In the data rows, the value 500 means zero.
Here are some points:
tensor([504, 712, 495, 525, 462, 656, 557, 396, 570, 438, 514, 554, 511, 565, 486, 468, 429, 504,
        459, 546, 564, 506, 440, 458, 596])
tensor([569, 435, 574, 370, 437, 454, 462, 384, 553, 475, 487, 545, 422, 496, 639, 489, 452, 468,
        518, 511, 562, 376, 570, 677, 585])
tensor([387, 442, 547, 472, 616, 552, 347, 524, 496, 559, 471, 549, 630, 537, 526, 375, 547, 518,
        522, 560, 534, 456, 554, 408, 381])
tensor([424, 613, 583, 451, 350, 575, 466, 421, 719, 455, 436, 554, 454, 439, 652, 549, 485, 407,
        522, 388, 500, 371, 507, 627, 573])
tensor([448, 545, 593, 628, 493, 515, 603, 484, 478, 528, 437, 455, 523, 524, 452, 473, 584, 474,
        623, 641, 593, 604, 498, 490, 466])
tensor([524, 610, 442, 529, 484, 473, 634, 516, 480, 439, 449, 421, 458, 466, 394, 638, 365, 394,
        566, 367, 581, 663, 566, 346, 482])
tensor([598, 355, 606, 553, 535, 474, 318, 603, 530, 411, 527, 578, 592, 604, 507, 511, 539, 496,
        465, 558, 573, 469, 627, 492, 445])
tensor([660, 584, 560, 514, 502, 553, 610, 462, 480, 457, 671, 651, 572, 547, 519, 592, 590, 515,
        443, 444, 548, 348, 590, 606, 307])
tensor([471, 481, 478, 520, 391, 649, 332, 582, 437, 407, 556, 567, 580, 312, 581, 473, 514, 552,
        530, 462, 566, 390, 392, 532, 497])
tensor([253, 487, 412, 407, 577, 551, 618, 662, 430, 450, 425, 483, 327, 670, 461, 444, 584, 671,
        370, 505, 366, 625, 477, 536, 508])
tensor([524, 582, 595, 581, 397, 651, 371, 611, 428, 630, 641, 404, 688, 495, 584, 517, 355, 640,
        456, 413, 425, 471, 485, 636, 498])
tensor([560, 567, 531, 619, 446, 527, 413, 421, 590, 354, 435, 524, 399, 532, 469, 713, 488, 631,
        430, 455, 395, 468, 415, 573, 560])
tensor([554, 454, 511, 575, 589, 497, 436, 523, 465, 540, 602, 480, 428, 526, 516, 557, 487, 606,
        391, 411, 538, 300, 481, 404, 504])
tensor([554, 432, 567, 524, 473, 439, 498, 336, 491, 475, 405, 477, 463, 434, 443, 313, 485, 458,
        484, 551, 483, 583, 331, 460, 437])
tensor([518, 505, 464, 581, 442, 325, 397, 626, 415, 614, 431, 530, 579, 428, 580, 465, 574, 524,
        547, 626, 530, 464, 434, 435, 603])
tensor([640, 718, 411, 424, 473, 415, 342, 514, 583, 790, 499, 508, 522, 597, 533, 271, 532, 397,
        670, 478, 560, 452, 597, 367, 433])
tensor([328, 496, 518, 513, 390, 385, 427, 314, 692, 523, 363, 547, 512, 510, 375, 339, 477, 484,
        568, 502, 330, 535, 363, 544, 624])
tensor([607, 504, 386, 585, 588, 335, 527, 415, 431, 493, 481, 664, 517, 483, 457, 461, 461, 396,
        682, 629, 424, 444, 466, 279, 441])
tensor([524, 454, 468, 534, 414, 569, 566, 457, 449, 585, 457, 591, 567, 417, 727, 568, 434, 594,
        447, 440, 467, 330, 493, 583, 531])
tensor([474, 417, 472, 549, 405, 429, 509, 463, 549, 478, 321, 416, 497, 404, 519, 417, 635, 526,
        514, 440, 489, 440, 557, 416, 583])
tensor([352, 582, 592, 523, 409, 437, 503, 448, 489, 644, 530, 495, 476, 364, 572, 449, 478, 545,
        419, 582, 614, 441, 382, 576, 534])
tensor([785, 647, 483, 621, 639, 467, 498, 631, 377, 613, 512, 651, 532, 520, 609, 398, 431, 387,
        474, 503, 637, 378, 647, 455, 229])
tensor([544, 379, 461, 362, 592, 455, 593, 401, 391, 553, 429, 342, 371, 672, 299, 467, 517, 467,
        640, 534, 581, 635, 458, 318, 516])
tensor([421, 458, 629, 499, 375, 385, 561, 480, 634, 721, 320, 653, 509, 433, 521, 662, 600, 339,
        688, 648, 448, 611, 619, 451, 486])
tensor([540, 538, 361, 381, 460, 534, 501, 402, 500, 484, 452, 477, 474, 473, 326, 312, 578, 452,
        573, 642, 546, 537, 585, 383, 510])
tensor([453, 465, 614, 452, 615, 527, 525, 510, 607, 459, 296, 391, 522, 567, 421, 521, 438, 509,
        569, 399, 336, 560, 463, 569, 470])
tensor([649, 543, 422, 578, 621, 606, 561, 500, 476, 421, 501, 486, 445, 334, 368, 592, 341, 485,
        536, 465, 398, 601, 429, 419, 507])
tensor([329, 524, 497, 473, 553, 540, 657, 403, 455, 505, 437, 471, 511, 655, 425, 527, 459, 397,
        574, 476, 514, 610, 622, 516, 530])
tensor([439, 502, 478, 438, 623, 450, 534, 538, 518, 541, 524, 488, 511, 339, 570, 655, 498, 557,
        382, 507, 332, 392, 415, 427, 562])
tensor([601, 667, 580, 367, 374, 621, 378, 393, 487, 451, 625, 601, 550, 456, 580, 549, 451, 486,
        324, 320, 497, 256, 557, 699, 576])
tensor([397, 516, 603, 515, 525, 446, 557, 529, 463, 390, 520, 538, 450, 483, 433, 443, 504, 399,
        398, 533, 480, 400, 660, 514, 531])
16 more points follow, each with its number after it:
tensor([665, 528, 420, 613, 512, 549, 599, 579, 419, 402, 455, 403, 323, 434, 434, 588, 521, 577,
        454, 377, 616, 586, 451, 361, 497]) 0
tensor([320, 452, 592, 417, 561, 545, 601, 364, 545, 360, 440, 359, 553, 519, 449, 527, 501, 425,
        483, 561, 516, 545, 409, 447, 526]) 1
tensor([381, 538, 531, 532, 521, 596, 499, 602, 457, 542, 442, 389, 518, 635, 360, 646, 363, 479,
        470, 495, 337, 613, 526, 440, 484]) 2
tensor([415, 436, 347, 413, 545, 475, 659, 511, 472, 524, 361, 420, 322, 528, 323, 457, 525, 391,
        482, 473, 426, 669, 490, 449, 491]) 3
tensor([566, 635, 524, 498, 620, 585, 494, 571, 408, 439, 554, 594, 447, 500, 433, 464, 493, 580,
        476, 413, 415, 421, 540, 572, 518]) 4
tensor([527, 381, 435, 632, 676, 589, 511, 573, 525, 584, 384, 599, 464, 611, 487, 525, 640, 330,
        633, 687, 529, 478, 527, 446, 426]) 5
tensor([624, 406, 553, 515, 605, 451, 475, 582, 450, 507, 506, 557, 536, 526, 471, 503, 668, 496,
        477, 454, 541, 467, 569, 514, 472]) 6
tensor([566, 573, 413, 509, 566, 391, 483, 542, 522, 572, 547, 418, 274, 416, 472, 394, 450, 570,
        566, 431, 372, 521, 480, 528, 275]) 7
tensor([428, 513, 576, 416, 458, 585, 328, 472, 478, 439, 487, 533, 510, 563, 635, 568, 370, 440,
        405, 394, 564, 439, 439, 607, 593]) 8
tensor([451, 592, 486, 545, 458, 551, 651, 435, 503, 544, 555, 604, 436, 481, 630, 463, 413, 431,
        551, 433, 425, 461, 441, 491, 507]) 9
tensor([492, 623, 613, 353, 475, 342, 434, 400, 691, 311, 544, 462, 642, 443, 635, 393, 386, 435,
        568, 409, 379, 314, 385, 667, 591]) 10
tensor([559, 591, 586, 474, 460, 434, 545, 492, 523, 552, 528, 438, 610, 531, 446, 583, 567, 433,
        518, 476, 561, 438, 493, 621, 522]) 11
tensor([379, 440, 496, 552, 393, 524, 441, 549, 415, 400, 411, 483, 444, 594, 461, 585, 512, 780,
        449, 542, 346, 567, 411, 619, 537]) 12
tensor([528, 486, 486, 521, 654, 555, 466, 546, 657, 463, 512, 509, 460, 526, 420, 455, 570, 365,
        469, 441, 434, 610, 566, 522, 454]) 13
tensor([154, 571, 582, 306, 398, 505, 563, 426, 704, 342, 518, 399, 471, 379, 403, 580, 293, 354,
        402, 489, 417, 596, 548, 737, 774]) 14
tensor([406, 616, 447, 547, 593, 661, 473, 587, 539, 501, 487, 555, 560, 459, 542, 330, 464, 562,
        345, 513, 490, 495, 445, 642, 407]) 15
Which two of these numbered points are nearest to each point below, looking only along the 6 directions in which the first points spread most? Their numbers follow each, nearest first.
tensor([588, 466, 475, 572, 425, 580, 562, 500, 520, 619, 493, 282, 329, 542, 260, 353, 328, 474,
        588, 688, 521, 756, 550, 439, 500]) > 3 7
tensor([411, 545, 523, 581, 670, 565, 620, 626, 431, 494, 488, 484, 594, 527, 619, 363, 358, 477,
        353, 568, 568, 548, 372, 584, 525]) > 15 4
tensor([447, 426, 656, 383, 425, 474, 175, 431, 572, 558, 642, 506, 564, 434, 722, 550, 361, 487,
        312, 252, 460, 370, 444, 710, 455]) > 8 10
tensor([332, 475, 594, 528, 345, 634, 566, 287, 697, 173, 401, 357, 497, 633, 374, 632, 520, 552,
        439, 565, 354, 400, 415, 600, 687]) > 14 1
tensor([441, 503, 594, 387, 504, 464, 335, 470, 486, 335, 525, 384, 510, 474, 579, 537, 457, 484,
        372, 352, 496, 354, 475, 587, 426]) > 8 15
tensor([383, 549, 574, 430, 397, 461, 623, 460, 572, 420, 453, 478, 515, 503, 654, 423, 531, 511,
        350, 470, 495, 561, 508, 604, 616]) > 8 11
tensor([215, 412, 512, 616, 420, 567, 508, 706, 474, 511, 459, 351, 506, 576, 440, 582, 453, 669,
        453, 465, 437, 593, 415, 554, 522]) > 12 2
tensor([364, 679, 518, 385, 502, 524, 508, 513, 478, 361, 405, 453, 351, 442, 549, 527, 471, 661,
        410, 625, 385, 535, 447, 421, 582]) > 12 1
tensor([617, 651, 515, 615, 493, 474, 582, 565, 450, 426, 590, 430, 460, 516, 346, 698, 407, 668,
        522, 476, 505, 622, 548, 340, 591]) > 0 2
Now 16 new points, numbered from 0 again:
tensor([542, 424, 380, 422, 537, 587, 251, 317, 502, 517, 569, 524, 559, 279, 690, 602, 449, 637,
        371, 386, 500, 473, 423, 623, 506]) 0
tensor([306, 459, 469, 546, 541, 614, 646, 515, 388, 457, 493, 495, 443, 657, 522, 617, 566, 561,
        513, 678, 554, 489, 494, 514, 570]) 1
tensor([748, 490, 471, 482, 623, 442, 388, 681, 478, 514, 536, 432, 460, 434, 502, 555, 488, 470,
        564, 502, 538, 602, 399, 535, 355]) 2
tensor([553, 499, 418, 616, 593, 489, 541, 668, 435, 537, 663, 429, 478, 501, 540, 451, 502, 416,
        513, 441, 443, 579, 556, 381, 371]) 3
tensor([482, 585, 532, 394, 414, 463, 409, 462, 496, 576, 414, 590, 636, 436, 671, 594, 396, 640,
        394, 331, 465, 340, 448, 776, 616]) 4
tensor([333, 341, 417, 466, 456, 442, 490, 501, 566, 376, 510, 386, 471, 474, 668, 647, 521, 511,
        355, 494, 463, 521, 437, 568, 714]) 5
tensor([231, 460, 562, 449, 457, 504, 493, 241, 663, 310, 413, 341, 429, 480, 341, 527, 373, 532,
        341, 490, 364, 597, 445, 638, 767]) 6
tensor([438, 584, 565, 404, 497, 488, 456, 491, 545, 500, 368, 580, 629, 381, 711, 466, 336, 475,
        351, 211, 469, 502, 626, 730, 447]) 7
tensor([579, 508, 587, 395, 375, 534, 228, 546, 452, 463, 571, 619, 546, 314, 454, 567, 499, 556,
        483, 401, 609, 359, 475, 676, 429]) 8
tensor([488, 377, 554, 546, 485, 485, 605, 545, 449, 494, 485, 531, 455, 632, 533, 598, 459, 454,
        497, 503, 403, 685, 502, 439, 440]) 9
tensor([476, 389, 688, 507, 379, 468, 466, 527, 682, 479, 474, 624, 729, 397, 668, 568, 492, 449,
        490, 523, 515, 305, 440, 681, 586]) 10
tensor([663, 508, 455, 586, 441, 374, 419, 474, 681, 602, 642, 442, 587, 508, 685, 421, 603, 315,
        727, 397, 571, 523, 613, 565, 425]) 11
tensor([312, 506, 496, 615, 477, 432, 580, 480, 280, 490, 606, 615, 504, 591, 610, 362, 683, 392,
        575, 618, 350, 627, 530, 428, 610]) 12
tensor([553, 590, 357, 619, 623, 568, 519, 558, 364, 427, 568, 620, 466, 587, 668, 484, 493, 519,
        581, 432, 762, 370, 549, 445, 378]) 13
tensor([621, 542, 617, 524, 486, 322, 513, 440, 540, 578, 570, 581, 453, 522, 344, 286, 430, 438,
        564, 511, 325, 467, 600, 489, 599]) 14
tensor([523, 460, 472, 398, 371, 435, 557, 319, 385, 572, 523, 505, 638, 436, 656, 336, 586, 409,
        722, 465, 618, 485, 564, 432, 414]) 15
The same question for these:
tensor([300, 456, 503, 477, 648, 471, 555, 505, 589, 623, 431, 360, 498, 498, 416, 315, 474, 355,
        542, 531, 467, 565, 504, 437, 637]) > 12 14
tensor([561, 416, 466, 509, 483, 445, 576, 491, 611, 564, 540, 527, 550, 610, 549, 495, 677, 603,
        494, 583, 469, 383, 464, 323, 489]) > 12 2
tensor([539, 496, 497, 573, 440, 466, 571, 338, 566, 689, 440, 696, 618, 552, 582, 430, 580, 574,
        602, 713, 489, 644, 566, 395, 415]) > 15 14
tensor([456, 366, 573, 692, 580, 621, 588, 515, 432, 464, 544, 487, 361, 560, 484, 560, 612, 537,
        571, 642, 456, 449, 510, 362, 505]) > 9 1
tensor([415, 556, 381, 603, 489, 361, 599, 417, 594, 353, 498, 525, 481, 485, 475, 336, 459, 428,
        504, 610, 541, 452, 554, 582, 462]) > 14 15
tensor([869, 519, 574, 561, 421, 594, 450, 396, 434, 518, 528, 598, 647, 484, 611, 668, 542, 575,
        472, 443, 550, 348, 433, 616, 470]) > 8 0
tensor([556, 317, 477, 504, 384, 412, 527, 558, 482, 618, 403, 440, 465, 432, 477, 400, 540, 485,
        567, 597, 569, 644, 394, 291, 570]) > 12 14
tensor([604, 513, 602, 629, 484, 483, 593, 523, 611, 412, 500, 720, 612, 358, 450, 693, 538, 529,
        576, 510, 500, 349, 343, 518, 567]) > 10 0
tensor([621, 430, 503, 365, 515, 383, 316, 508, 428, 648, 651, 542, 549, 504, 622, 386, 505, 335,
        628, 542, 609, 237, 643, 489, 448]) > 11 15
